Each named move below is a turn or a mirror, shown by a few rows before and after it. Which moves, in which order, take the first row of each later pair to the second? The first pair is answered.
C (before -> after):
[-15   5  13  -2 -15   2 -11  14   7   7  -8  10 -10 -23   1  15]  ->  [-14   0  12  -2 -18  -3  -6  17  15   7 -12   8  -8 -21  -3  13]
[ 18  -5  -5  -8  11 -22   4  24  13  -2 -33 -11  13   0 -15  -4]  ->  [  3  24   4  -2  12   5 -17  10 -44  -3  -9   3   6 -11  -1   0]
[  1  10   7   0  -7  -6 -10   2  13   0  -2   6   1 -12   2   6]  ->  [  0  12   5   2  -6  -7 -11   1  10   0   2   5   1 -15   1   5]
N (before -> after):
[-11  17  10   4 -10  -8 -30   8  11   1  12  -1 -13 -19   0  10]  ->  [-10  16   4   0 -14  27  -3 -10 -13   3  25  10  -8  -4   7   3]
[-11  15  18  11  17   8  -9  -1 -18  -9  -6  20  -1 -10  -7  10]  ->  [-13  14  19  10  17   6 -10  -2 -18  -7  -5  19  -2 -11  -6  10]
[ 11 -40 -18 -12 -13   2  24  -3  20  14 -14  -8  15  14  -7  -7]  ->  [ 11 -40 -16 -10 -11 -11  17   2  27  15 -20 -11  13   9  -9  -6]
[ -5  16   7  -7  -5  35  -8 -16 -18   3  11   1  -9  -8   2   6]  ->  [ -7  18  13  -3  -2  -4 -32   2   3   2  -2  -9 -12 -22  -7  13]
Z (before -> after):
[-18  21   0   5 -13  24 -14  -4 -23   6  17   9  -9  -9  15   5]  ->  [-17  23   6   9  -9   6 -30   6 -16   4  10   6 -12 -16  11  10]
[ -1  -2  -5   5 -21  -1 -10   3   3  14   6   1  -1  -6  -6   7]  ->  [ -2  -4  -7   5 -22   5  -4  -2   1  19   7   3   0  -1  -5   4]
[ -4   8 -15 -11  11   9   4  -6  -7  -5 -10   4  15   8   3  -8]  ->  [ -4  11 -11  -8  15  -2  -5   0  -9  -6 -11   3  13   2   0  -5]
Pairs:
Between the rows of a pair lie 2 to 3 moves.
[ -2   7   2   5   2 -14 -23  14  16  -4  -1  -6  -6 -13  -6   6]  ->  [ -4  10  -1   0  -2  27  -2  -8 -19  -2  15   6  -1   0   4  -3] -> C, N
[  9   7   8  11  16   8 -11  -3 -30  -4  -4   7   7  -7  -3   1]  ->  [ 15  -5   1   5  14  18  10  -7 -23  -3  -4   7   9   5  -2  -3] -> C, N, C
[ 29  -9   1 -16 -22  34  22 -14   3   5  17  22  -2  13   6 -27]  ->  [  9  24  20  -3 -16  15 -32  -6 -25   3  26  24 -12 -17  10 -13] -> N, C, N
[ 11 -16   2   6  12 -28  -2  24   9 -16 -28  -7  11  -8  -5   8]  ->  [ -4   7   8   9  10   7 -11   6 -47 -17  -4   9   9 -10   8   8] -> C, N
[  6  -8  -1  12  -2  14  24  -2  13  -1  11  12 -13  18  -3  -7]  ->  [ -1   7   5  14  -3  20  12  -6  -5  -1  21  17 -16  12   2  -4] -> N, Z, C
[  5   0   3  -2   1 -17 -10   9   8   2 -10  -3   4  -5  -1   1]  ->  [ 9 -6 -3 -7 -5  7 15 -5 -1  4 -4  3  7  8  3 -6] -> N, C
[ -4   7   3   1 -24  15  -7 -20  15   4  20   0  -6   6  15 -20]  ->  [ -8  14   7   4 -21   7 -19 -18  11   4  20   0  -6  -2  14 -16] -> C, N, C
[ -3  -8  -7  -7 -19  16   8  -7  13   6  13  -1  -6   0  -1  -2]  ->  [ -6  -5  -1  -2 -17  -6 -13   4  24   6   9  -6 -11 -11  -6   4] -> C, N
[ 14 -12 -12 -11 -17  18  30 -11  27   4  18   9  -7  14  -3  -2]  ->  [  2   6   4   0  -8 -26 -24  12  34   3  11   1 -14 -14  -9  11] -> C, N
[ -7  -4   6   8   5 -17 -24  11  -4   1 -29   5   3  -3  -8  -1]  ->  [  2 -18  -3   3   1  -8   4   8   9   1 -33   2   7  12 -11  -6] -> N, C, N
[  3 -11  -9  -4   0   2   8   4  18   3   6  -6   0  -1  -2   3]  ->  [ -4  -1  -3   1   1  -7 -13   8  11   3   6  -6  -6 -10  -3   9] -> C, N, C
[ -1  16  -4   5 -12  29   1  -9 -14   2   8  23  -1   9  12   8]  ->  [ 12  -6 -13   2 -12  -2  14   8  35   4 -11   8   2  12   0   6] -> C, N
[ -6  17   8  -4   5 -10 -25   9  -5  -7  -5   3  -4  -7   2  14]  ->  [ -7  19   7  -4   6  -4 -22   4 -16  -7  -2   7  -4  -4   4  14] -> N, Z
